rotation steps, each row followed by its count of steps:
The counts run from 0 to 424.
3 -11 16 24 2 18 -18 34 14 -10 17 6 32 16 -3 9 40 32 21 -2 -12 -36 -15 -38 3 14 -1 -15 29 13 14 -18 4 6 6 -9 -17 -4 16 -44 -1 10 -9 1 -3 -29 42 -6 -31 -22 -15 23 16 8 -11 -19 12 15 18 24 -18 6 6 -27 -2 4 6 20 -3 10 5 6 6 8 6 19 0 -5 -8 19 3 23 -> 99
-32 -34 -20 2 9 -32 6 -8 -2 -24 -4 -10 0 27 -41 15 -31 -28 -10 3 -7 37 -3 26 -21 -2 -12 -23 3 -15 -14 1 31 24 16 -7 -8 -19 -26 18 -2 13 20 -6 7 16 -9 7 13 17 19 -18 6 6 -6 -3 3 30 33 -30 12 2 10 3 -9 -17 16 -27 21 -1 -19 -2 19 8 0 -1 -21 -13 -16 -33 19 -2 -> 2
-49 -21 -17 1 11 23 -20 2 -23 4 -9 0 9 41 -36 -16 -7 -7 -3 5 0 -12 22 4 -25 -16 -14 0 -1 -36 3 6 30 23 7 -12 -19 4 -16 -3 15 -7 -19 -2 9 -32 9 -5 31 1 15 -22 -6 -2 5 -20 -5 15 7 -30 -11 17 17 -1 -16 -7 18 -7 7 -20 -23 -33 -1 -26 1 0 -31 -43 0 0 -6 9 -> 355
-1 -1 -21 -18 -10 3 19 -21 2 11 -31 -19 -22 -18 30 -1 -9 -26 -17 11 24 15 8 28 12 -22 -1 14 -28 18 -7 28 2 -2 4 17 -2 12 3 33 -17 5 10 -1 -7 38 -24 -13 2 33 -26 -27 -19 -35 -12 15 -9 -2 -47 -13 7 -7 -13 30 -11 -19 2 -10 -1 -13 -11 12 -17 -10 -24 9 5 27 9 -4 -17 4 -> 265
-34 -12 -7 24 -11 9 0 4 -8 15 -16 17 14 -9 -2 15 -8 33 -8 -15 -3 -18 7 -29 13 12 -2 27 -11 -9 6 -6 45 26 -23 -32 -4 -2 -18 5 11 7 -29 -34 13 -30 12 -7 7 -13 0 -10 -18 15 -38 -8 10 33 6 4 -2 -3 15 -21 -4 -9 15 -16 -18 -30 -37 -19 10 2 -9 -15 -25 -24 -1 -5 26 25 -> 365
48 29 7 -16 17 -40 -1 -3 11 -8 27 14 -17 -14 -21 -17 -13 5 5 -14 -6 20 11 20 -10 1 4 10 3 -15 6 -13 -30 -20 -11 23 31 3 -24 8 7 7 3 -4 -5 22 -13 21 27 -10 14 11 3 35 28 7 -5 -25 25 -6 21 -9 -7 -6 31 22 -18 -3 -14 22 14 -8 0 11 14 -28 28 -12 12 -6 3 -38 -> 184
23 -14 4 -4 6 4 -8 -1 -8 -32 15 -19 2 14 -44 -9 -9 -5 8 13 23 2 -11 7 -23 -13 -4 -43 -5 -11 -7 -31 -36 -12 2 1 -1 -24 -10 5 1 11 18 37 -30 12 4 27 -2 18 25 -7 24 -6 3 -21 20 -5 22 -14 -2 28 -18 -7 -11 -13 -26 0 7 5 20 6 9 3 41 17 25 -12 -19 -26 -21 -24 -> 78
13 6 7 3 1 -4 -26 15 -9 -12 15 4 5 22 -37 -11 8 20 18 -2 -6 -22 -1 -8 -25 3 3 -19 4 -33 12 -37 -18 3 -10 -18 9 0 5 -26 22 -13 -8 13 -5 -37 19 16 8 -34 33 28 14 37 33 -13 2 -6 43 -7 -11 15 2 -26 4 8 -4 5 0 2 15 -10 26 -3 36 -20 -2 -35 0 -5 1 -18 -> 423
-28 -19 -16 7 -27 39 -2 3 -20 13 -42 -21 -8 10 22 4 9 -2 -1 24 29 -40 1 -16 6 -6 -8 -5 -27 -4 -4 10 22 14 1 -27 -18 8 30 -9 -4 -5 -20 5 -13 -23 22 -9 -9 -4 -13 -13 -17 -29 -6 -6 4 17 -31 -4 -24 14 0 -1 -32 -27 4 1 1 -45 -10 11 -3 -17 -5 6 -28 2 -4 13 -10 34 -> 30
-4 -1 -18 -8 30 -20 11 2 13 8 -11 5 -16 -2 33 -7 5 -26 10 2 -1 25 15 34 2 4 -16 33 12 9 6 36 32 18 7 -2 -1 28 5 12 -18 -8 0 -39 7 10 -28 -4 20 2 -16 -16 -12 -12 -4 22 -26 8 -22 -9 29 -11 16 22 14 -10 22 -23 4 -14 -31 4 -23 11 -41 -10 -1 0 13 9 10 12 -> 246
9 -8 4 5 7 -56 -7 -19 2 -19 3 -2 -1 6 -32 17 -25 -2 -11 -17 -30 46 2 35 -27 -9 15 -21 -2 -21 10 -20 -7 4 -6 -21 6 -9 -15 18 9 -16 23 8 8 7 -21 7 12 2 33 8 11 26 5 0 -6 10 46 -11 7 -12 9 5 7 -9 34 -24 6 13 -2 -9 31 -6 24 -30 -7 -2 2 -34 6 -24 -> 313
-3 -12 6 -2 11 20 -20 18 -10 -21 26 -12 19 34 -54 -13 12 1 14 9 1 -21 -1 -8 -27 -9 -7 -38 17 -13 5 -22 -16 -4 22 16 -13 -7 -7 -34 16 5 1 27 -13 -14 30 6 4 -7 13 9 27 8 13 -27 10 -5 35 -13 -19 25 -8 -17 -8 11 -10 19 10 23 23 -9 10 -10 32 17 4 -27 -7 -2 -15 -7 -> 93
42 3 6 -20 25 -29 9 1 18 -20 21 -12 -13 5 -1 -4 9 -35 12 7 -3 34 -6 41 -12 -10 -2 -23 18 20 3 7 -38 -15 23 27 2 0 8 -1 -18 1 33 17 -14 39 -17 10 -3 18 -3 4 20 -11 20 11 -13 -19 2 -5 15 2 -9 21 12 0 -10 9 17 35 24 22 -8 9 4 16 33 19 -1 -8 -18 -19 -> 200
27 -5 1 -6 -8 -30 -10 -14 13 -6 -31 -21 -27 -9 -2 -10 19 13 3 -19 -7 3 10 58 -16 -33 13 -4 -8 -8 38 -5 -9 6 -17 -23 -11 31 29 -5 9 -24 -11 -3 -12 -3 12 -3 13 -20 -5 6 1 1 7 -6 -14 -4 5 -4 -7 -7 -1 13 14 -17 51 -21 -8 -8 0 17 4 -33 -1 -29 -8 6 25 1 -34 0 -> 299
-1 -9 -15 -8 43 -14 0 31 6 -19 23 7 0 34 -27 -19 -1 -22 37 12 2 8 -5 1 -21 22 -34 -4 24 -21 -10 0 22 23 14 4 7 5 -4 -27 4 16 -2 -22 -6 -14 8 24 17 -20 19 9 10 20 21 3 -13 4 35 -26 22 11 16 -17 7 7 -14 -9 20 -2 -9 -5 2 33 -7 -1 -1 -39 -6 1 27 4 -> 116
-11 15 -2 2 -35 10 19 -29 0 26 -24 -2 -1 -33 38 25 -17 2 -38 -4 1 6 6 -5 33 -1 21 22 -24 24 -9 25 0 -11 -6 13 -1 -9 -10 37 -10 5 3 2 12 35 -18 -26 -13 26 -28 -21 -25 -17 -26 13 12 3 -33 16 -1 -23 -9 17 -7 -5 0 6 -16 -3 -12 6 -8 -4 -15 5 0 34 -2 -6 -5 7 -> 266
7 -4 -16 -12 18 17 19 18 7 -3 -1 -8 -15 0 33 -11 1 -38 23 35 38 -4 -15 -16 12 18 -29 0 1 16 -30 17 14 0 18 8 10 -1 15 -6 -28 22 12 -8 -18 16 -13 16 -15 10 -11 -16 -4 -23 1 21 0 -3 -29 -6 16 13 -3 3 -12 -12 -40 2 12 -19 -10 22 -19 42 -21 25 17 -1 -11 2 16 15 -> 136
0 -12 -21 -10 38 -7 13 24 9 -12 10 -3 -15 21 10 -14 -1 -42 31 30 26 9 -13 -4 -4 21 -35 0 13 3 -22 15 23 14 19 7 15 1 9 -11 -25 20 13 -21 -17 8 -14 32 -1 1 3 -5 0 -6 13 21 -5 1 -2 -21 28 15 4 1 1 -12 -33 -11 18 -22 -18 17 -8 49 -18 13 13 -18 -13 -2 25 7 -> 128
14 44 13 1 -19 25 -7 9 -1 24 7 21 2 -27 11 -13 11 34 -5 -11 10 -41 12 -33 22 3 9 30 -12 -4 3 -4 -17 -17 -16 21 18 7 -12 -10 16 4 -32 -5 9 -16 13 -6 5 -29 -14 19 -22 19 14 -4 11 -23 -13 21 -13 -7 -5 -20 12 32 -27 30 -28 7 9 -9 -6 -3 2 -11 14 -6 15 31 7 -10 -> 164
-29 23 15 3 6 20 -14 11 1 20 22 19 44 17 12 19 18 4 -8 -8 -43 5 4 -20 5 14 11 7 31 16 4 17 -7 -12 26 29 -18 -2 -8 -18 11 -16 -1 9 43 -15 3 -39 -11 -4 -11 19 1 6 8 2 -7 3 5 14 -13 -28 19 3 2 32 14 38 11 42 19 -13 4 -11 1 19 -6 15 5 28 4 -3 -> 221
25 -13 24 17 -17 12 -5 7 4 -15 11 -13 20 -7 -3 20 12 29 0 -2 7 -20 -30 -34 6 6 17 -27 1 24 1 -37 -26 -14 -4 -13 -5 -27 7 -5 -11 13 10 32 -20 5 21 6 -45 20 -3 9 24 -7 -30 -11 31 9 6 37 -10 19 -19 -13 -6 -14 -15 11 -7 3 18 22 9 10 25 27 20 20 -18 -18 -17 10 -> 80
11 -18 -11 2 36 -13 7 29 22 -13 6 7 -8 9 20 0 16 -19 43 18 10 -1 -18 -16 2 29 -34 8 22 13 -7 7 31 22 5 -12 5 8 18 -28 -26 19 -4 -31 -13 -7 4 20 -13 -20 -10 5 8 -3 -6 17 -10 15 -3 0 33 9 12 -12 11 -13 -13 -13 12 -18 -23 25 -7 52 -29 4 11 -13 -10 2 28 29 -> 121
5 18 14 13 -44 -13 -9 -24 -1 13 -15 4 3 -18 -5 17 6 44 -27 -39 -27 -14 14 7 10 -16 33 11 -18 -4 23 -12 -11 -14 -23 -9 -3 8 -1 6 30 -19 -16 1 20 -6 19 -29 4 -19 -10 17 -10 17 -2 -12 -4 -3 12 19 -24 -24 0 -4 5 8 39 4 -29 9 6 -13 14 -41 9 -32 -18 19 17 7 -15 -5 -> 293
12 -26 -15 11 -24 -5 24 -8 5 -13 -32 -17 -29 -27 13 5 -11 5 -1 5 45 -10 -13 0 18 -2 -5 1 -33 11 -7 -17 20 13 -21 -33 7 -7 4 20 -19 29 2 -14 -29 20 9 23 -12 11 -9 -17 -8 -12 -38 4 18 17 -13 6 11 13 -15 -7 -11 -38 -14 -27 -15 -49 -22 24 -3 18 -16 -8 1 2 -10 -21 3 25 -> 383
-30 -35 -17 9 12 27 -10 8 -12 5 -26 -16 1 24 6 -19 21 0 14 3 4 -18 10 8 -17 -17 -21 5 4 -9 12 12 38 35 4 -24 -27 18 13 -10 -1 -9 -25 -17 -9 -28 10 -1 9 -7 -5 -22 -9 -21 -19 -15 -8 25 -17 -14 -6 21 15 10 -9 -19 29 -19 6 -33 -30 -1 -13 -19 -19 7 -32 -29 9 9 -16 35 -> 356
-11 36 -2 -7 -19 53 0 6 -21 27 7 16 8 -5 3 -9 -7 2 -14 12 22 -32 6 -44 18 10 0 17 -22 -5 -23 9 -10 -25 6 34 15 -6 -22 0 16 9 -13 11 10 -6 3 -5 10 2 -2 4 -20 4 22 -1 17 -22 -17 2 -16 4 -9 -17 -7 32 -52 38 -13 12 19 -18 -5 -2 9 6 8 -7 -1 20 6 -14 -> 153
26 -16 -5 -6 -22 17 -12 3 -7 -18 -19 -31 -23 9 -14 -23 23 1 17 14 31 -40 -7 6 -17 -21 -1 -33 -19 -8 7 -20 -24 -4 0 -15 -11 0 34 -26 1 0 -4 26 -35 -15 38 16 -13 -15 1 5 9 -14 18 -19 6 -12 -8 -3 -26 28 -22 -8 -13 -17 -8 5 1 -17 20 22 0 -17 18 2 5 0 4 5 -32 3 -> 409
-26 14 -13 -11 -31 11 18 -32 -13 18 -13 2 4 -18 -1 15 -40 -9 -46 -5 4 21 16 -1 16 -7 15 17 -31 6 -22 17 -7 -21 3 30 10 -15 -41 42 11 6 11 8 16 30 -27 -20 15 30 -2 -22 -28 -7 -2 4 8 -6 -15 -6 -7 -20 -7 12 -11 9 -16 10 -10 11 -2 -23 5 -13 4 -5 1 21 1 -12 9 -22 -> 267
19 -11 8 -2 -4 -4 -7 -3 -9 -24 15 -7 -1 0 -44 -9 -20 -2 3 9 15 2 -10 -1 -21 -7 2 -35 -14 -9 -11 -34 -32 -13 -7 -4 9 -28 -22 16 2 11 18 34 -27 17 0 29 -4 21 29 -7 19 2 -1 -16 20 -6 29 -9 1 25 -21 -10 -4 -11 -27 -2 6 4 19 -1 13 11 35 2 22 -15 -18 -36 -15 -27 -> 74
-17 -6 -11 15 -17 -4 9 -10 -6 1 -10 11 -12 -13 -29 10 -40 12 -18 -8 14 -3 6 -20 11 14 3 9 -29 -20 -19 -18 28 9 -19 -16 19 -18 -48 27 8 25 -9 -17 1 10 3 19 21 5 16 -14 -19 25 -17 -2 20 22 20 -6 10 0 -1 -25 -4 -5 -15 -25 -19 -25 -25 -17 19 16 1 -21 -10 -24 -13 -33 28 1 -> 377
-37 -29 -4 21 -24 -12 14 -7 0 -7 -17 0 21 3 10 44 -18 -4 -21 1 -10 14 -19 -17 21 19 4 -10 -4 19 -18 3 34 13 8 -18 -14 -23 -6 9 -12 15 23 -2 18 4 -4 -10 -31 17 -10 -11 -4 -6 -37 5 16 40 10 7 -2 -15 8 -4 -17 -22 15 -8 8 -18 -20 10 20 19 -9 13 -25 19 -28 -24 28 22 -> 8
